In the rows, zero is written as 128.
Each path below is one point turned by a fixed rotation once a step. After each direction that follows a path, write how fast that rotation turns it, in degrees per step (0 if it stays still).
Each turn is a multiple of 5 degrees from 10 to 175, or 0.
Each row of a path follows its step; steps can be skipped.
path 1
step 0: [122 128 125 131 133 132 134 132 135 124 129 124 129 124 126 130 127 131
 124 130 135 127 125 130 132 133 125 124 126 132 143 124 107 127 136 126
 134 125 124 129 135 124 130 131 124 128]
step 1: [120 131 127 123 127 123 134 124 129 128 124 132 127 127 131 121 119 135
 123 143 124 131 126 132 134 134 128 124 131 130 129 121 128 125 124 117
 139 124 126 118 130 131 126 124 118 131]
step 19: [123 131 129 122 129 129 125 117 129 129 127 130 121 134 133 126 130 140
 126 131 125 144 130 127 123 134 117 118 126 126 130 130 122 125 119 120
 124 128 127 133 126 124 132 124 133 134]
step 20: [126 122 130 131 125 134 131 126 128 129 128 126 125 138 125 123 121 136
 135 130 121 128 131 140 137 126 127 127 138 132 135 125 122 122 127 130
 122 118 125 137 123 129 129 132 140 129]
step 21: [131 126 124 130 129 133 125 134 128 132 134 135 132 129 131 129 127 131
 122 131 130 130 123 130 138 117 120 127 132 134 138 123 120 131 142 117
 134 122 131 137 132 129 129 124 126 131]
step 23: [130 129 131 127 129 126 121 122 137 135 129 127 117 128 121 123 127 141
 128 125 134 130 127 129 129 137 141 127 136 134 133 126 125 131 130 126
 133 137 128 138 122 123 121 129 129 130]
step 25: [120 132 118 124 136 135 130 136 131 129 129 125 123 130 132 131 130 123
 126 125 125 126 125 121 136 133 126 124 126 138 139 131 136 127 123 122
 119 126 132 139 125 134 125 123 133 127]
[129 126 129 126 127 130 128 131 128 129 127 130 128 131 130 129 128 128
 124 128 128 129 129 129 129 129 131 130 126 128 126 129 128 129 129 126
 127 129 130 126 129 131 127 125 127 127]	90
[127 129 127 126 129 124 127 128 127 128 129 127 129 127 131 125 128 128
 128 130 127 131 127 126 126 126 126 129 129 128 127 130 130 131 127 125
 128 126 130 128 127 130 131 128 126 127]	125
[130 128 128 128 129 128 128 129 131 127 127 127 128 128 126 128 128 131
 128 126 126 130 130 129 127 128 126 127 129 126 127 128 126 126 130 127
 126 124 128 125 130 128 132 126 129 129]	35
[129 127 125 130 131 130 128 129 126 126 125 126 129 129 129 127 128 129
 131 130 126 128 127 130 127 128 126 126 126 129 129 129 126 126 128 128
 126 130 130 130 129 131 127 129 128 127]	70
[126 128 129 128 129 128 130 125 129 129 128 127 130 128 128 127 131 131
 131 128 126 128 129 128 132 129 130 129 128 129 127 126 129 130 127 130
 128 130 132 128 127 129 132 127 129 130]	120
[128 127 130 127 130 129 128 128 127 127 131 128 129 126 126 129 127 123
 130 130 128 130 126 130 129 125 130 131 128 127 129 128 125 129 129 127
 126 129 129 127 127 126 128 126 129 129]	65
path 2
step 1: [132 125 127 123 132 130 143 124 129 126 128 125 129 131 125 132 120 126
 123 134 125 123 120 123 130 126 127 122 123 131 133 144 116 135 130 130
 127 133 138 127 132 129 137 133 131 124]
step 7: [131 131 132 134 125 128 130 118 132 127 124 136 129 130 124 118 135 134
 133 125 120 128 126 119 136 125 134 119 135 117 123 127 132 132 131 122
 136 141 129 124 126 130 132 132 128 130]
step 9: [133 128 123 133 128 123 130 129 135 124 128 120 125 131 125 128 126 138
 123 127 121 126 130 127 123 126 130 123 135 126 134 129 117 122 126 125
 128 134 117 125 123 115 145 125 125 128]
step 13: [125 133 129 123 123 124 135 138 123 117 123 137 133 131 127 126 130 127
 132 129 124 132 120 135 120 136 124 131 127 122 136 129 133 128 125 125
 124 128 124 120 115 124 121 136 125 126]
step 14: [131 137 128 136 127 130 127 127 118 126 123 121 118 128 128 128 131 125
 128 131 133 131 124 128 140 125 123 131 121 120 137 121 132 123 122 126
 125 122 125 136 127 123 117 141 129 132]
step 18: [125 124 127 138 128 134 133 122 129 130 124 131 127 133 129 130 114 128
 131 128 129 123 118 126 124 122 129 125 123 131 116 135 124 125 130 121
 134 138 132 137 132 127 131 142 128 125]
step 20: [129 131 129 125 127 133 135 129 138 133 127 125 132 128 122 137 126 124
 122 135 122 130 125 122 127 118 126 122 119 134 138 133 115 130 124 128
 122 129 128 140 125 127 128 125 122 118]
[127 127 126 131 130 126 128 129 129 128 127 127 131 126 127 127 129 129
 126 128 127 129 125 128 130 129 129 124 128 127 126 124 128 129 130 129
 125 130 127 128 128 130 130 124 129 127]	20
[127 127 128 125 127 127 129 127 126 130 128 126 132 129 128 127 128 128
 131 130 126 127 127 131 127 131 128 127 125 130 130 130 128 127 130 127
 127 127 130 127 129 129 127 127 128 125]	155
[128 130 129 128 126 129 129 128 127 126 130 129 126 131 127 127 130 128
 127 124 127 129 126 130 130 128 127 130 127 129 130 125 131 131 128 126
 128 126 128 128 129 129 125 126 127 127]	40
[125 128 128 127 127 130 130 131 131 125 130 128 128 124 126 129 126 129
 126 130 126 130 128 129 128 127 128 130 125 129 129 129 129 125 129 129
 128 128 128 128 127 129 127 127 130 128]	40
path 3
step 0: [132 129 123 139 123 122 133 132 133 125 135 127 127 126 126 121 124 126
 121 126 127 129 131 122 122 122 136 121 135 121 118 125 129 126 133 130
 127 143 122 117 121 125 133 123 126 122]
step 2: [123 135 132 140 125 126 121 132 130 130 136 139 129 123 129 137 127 136
 128 122 129 125 126 137 125 126 124 135 129 126 115 130 134 126 134 129
 133 133 129 140 121 135 126 128 121 123]
step 12: [138 127 126 136 131 120 121 136 121 124 131 129 124 135 124 125 131 129
 134 135 132 129 121 123 135 118 132 128 131 125 125 121 120 124 133 129
 126 134 130 129 142 128 133 138 128 134]
step 13: [135 133 122 127 126 121 117 134 129 118 132 126 127 130 127 131 129 126
 127 122 137 125 138 115 134 132 125 129 133 127 125 124 124 139 136 133
 125 139 127 133 131 126 134 125 120 128]
step 14: [129 129 122 132 123 137 120 128 123 126 126 126 133 138 123 118 126 126
 126 117 130 120 127 126 132 123 128 119 138 117 120 128 139 133 134 130
 126 133 126 133 131 127 124 123 122 130]
step 24: [126 124 125 135 132 122 123 136 136 124 121 132 134 134 124 124 128 131
 130 134 131 129 135 128 130 130 130 133 124 114 126 134 123 130 120 135
 126 124 121 133 126 124 132 140 133 115]
step 25: [131 118 115 139 123 130 132 137 128 134 127 124 128 129 126 124 123 130
 123 131 127 129 129 124 127 131 133 123 131 123 128 118 115 127 131 125
 123 122 118 135 131 127 137 134 122 121]
[125 128 125 125 126 129 126 129 129 128 126 128 127 129 128 125 125 129
 129 128 127 127 128 126 125 131 127 127 128 124 128 128 126 128 127 129
 129 124 128 127 129 129 128 128 129 128]	40
[131 128 127 126 130 130 128 128 125 126 131 130 129 130 127 128 128 126
 129 129 126 130 127 130 127 127 126 127 128 126 128 128 125 127 125 124
 129 129 130 126 129 129 128 128 127 130]	130
[128 125 128 128 128 130 130 128 129 124 126 126 131 127 129 130 130 129
 125 131 127 127 127 126 129 127 126 128 127 128 127 127 127 128 126 128
 128 126 128 130 126 127 128 132 130 130]	25
path 4
step 5: [127 132 127 131 126 124 125 121 121 132 138 128 126 119 127 137 131 125
 125 128 138 137 120 130 130 134 136 133 121 123 129 125 125 125 137 123
 122 127 141 125 129 125 140 128 121 130]
step 6: [127 122 132 132 132 130 122 126 124 128 131 130 138 119 121 132 127 125
 133 121 132 135 133 129 139 139 128 128 124 113 134 125 127 128 133 117
 134 129 131 125 120 134 133 123 128 134]
step 15: [135 129 132 136 127 128 123 132 114 130 134 121 132 122 123 133 129 122
 129 124 128 138 125 130 126 123 125 131 113 120 137 133 132 125 130 132
 138 130 122 126 123 128 122 125 137 132]
step 23: [129 131 126 128 137 131 120 124 121 120 138 117 130 119 131 128 132 119
 139 118 136 129 126 129 131 133 132 124 124 118 129 132 129 120 131 126
 131 130 135 129 131 122 132 125 124 136]
step 24: [135 134 125 131 128 117 122 127 123 128 139 127 140 121 117 129 131 123
 136 126 132 138 126 130 131 132 128 129 121 122 129 130 123 124 133 127
 120 134 135 131 126 135 137 124 135 123]
step 25: [134 127 123 125 137 134 128 115 130 124 136 130 133 126 128 139 126 120
 136 121 131 141 129 132 130 136 137 129 126 126 132 129 120 122 123 121
 131 126 129 126 125 138 133 123 126 131]
step 27: [133 135 119 130 125 131 118 122 130 132 140 132 132 122 123 132 128 120
 132 122 135 140 127 124 140 131 122 127 122 132 131 128 126 130 131 129
 126 131 126 119 123 135 138 130 135 125]
[130 126 128 129 126 128 130 126 125 126 129 125 131 129 129 126 128 129
 131 128 126 128 128 130 126 129 128 129 129 129 129 128 130 127 125 127
 126 130 130 129 127 129 125 125 130 128]	45
[127 128 130 129 129 130 129 127 128 130 126 131 130 128 124 131 127 129
 129 130 125 131 128 129 128 129 129 125 127 127 130 127 129 128 128 129
 129 126 129 129 127 128 126 126 129 126]	115
path 5
step 5: [125 132 135 131 139 140 131 129 125 122 131 127 119 129 127 124 134 131
 126 128 132 128 133 122 136 129 123 119 123 133 135 134 132 118 121 133
 125 119 120 122 125 124 131 128 131 135]
step 7: [122 124 128 127 139 137 136 128 127 126 123 132 121 123 129 123 133 129
 116 129 129 126 129 129 121 129 127 126 131 126 127 134 134 125 137 132
 130 117 122 129 133 134 139 120 120 133]
step 8: [130 132 134 129 136 129 127 134 133 130 124 132 123 122 129 127 126 129
 115 129 128 130 129 136 132 133 126 119 119 136 120 134 130 129 123 131
 132 129 117 133 121 120 134 135 137 130]
step 18: [118 133 128 125 128 133 130 136 135 123 118 126 127 125 120 122 127 131
 117 131 129 118 128 132 126 133 126 132 121 135 128 128 133 120 139 127
 131 124 127 121 129 128 128 127 117 136]
step 22: [124 125 139 128 129 129 129 125 137 130 136 138 118 125 130 121 133 130
 127 129 128 127 134 134 130 122 119 119 127 132 116 127 126 123 136 134
 131 123 125 125 126 129 125 128 120 138]
step 24: [132 131 139 122 135 140 134 129 130 124 132 125 119 131 126 127 128 133
 120 128 127 134 132 133 133 122 119 122 130 133 127 130 136 123 125 130
 134 123 119 125 118 122 132 126 127 122]
step 27: [133 125 125 125 133 131 130 132 132 130 134 133 123 131 122 131 127 138
 113 122 123 134 129 130 131 137 128 128 121 131 116 137 133 128 128 138
 127 129 119 126 127 125 135 130 132 135]
[129 128 125 128 126 129 127 129 127 126 128 129 129 128 132 129 129 128
 125 125 127 128 126 126 129 126 131 128 126 128 126 127 128 126 128 131
 128 126 130 128 129 127 129 130 129 127]	175
[130 127 129 126 125 127 129 126 127 129 133 128 127 127 128 130 128 131
 128 125 127 130 131 129 127 128 128 130 130 125 126 129 129 128 130 129
 130 128 128 129 126 129 129 130 126 127]	140
[130 129 128 128 127 128 127 127 130 126 126 127 128 127 128 128 127 130
 127 128 128 127 128 130 125 131 128 129 126 125 126 130 129 128 125 129
 127 130 129 128 127 127 124 127 129 132]	170
[127 128 131 130 128 130 128 126 128 122 127 129 129 128 129 129 131 127
 128 128 129 130 133 126 128 127 129 128 127 126 128 129 127 128 128 125
 128 127 127 130 127 128 130 126 130 126]	155
[130 130 126 127 130 129 130 128 127 127 128 128 127 128 124 130 128 129
 127 128 131 129 128 126 125 127 128 129 127 127 130 130 129 126 129 127
 127 127 128 129 130 127 131 132 130 131]	35
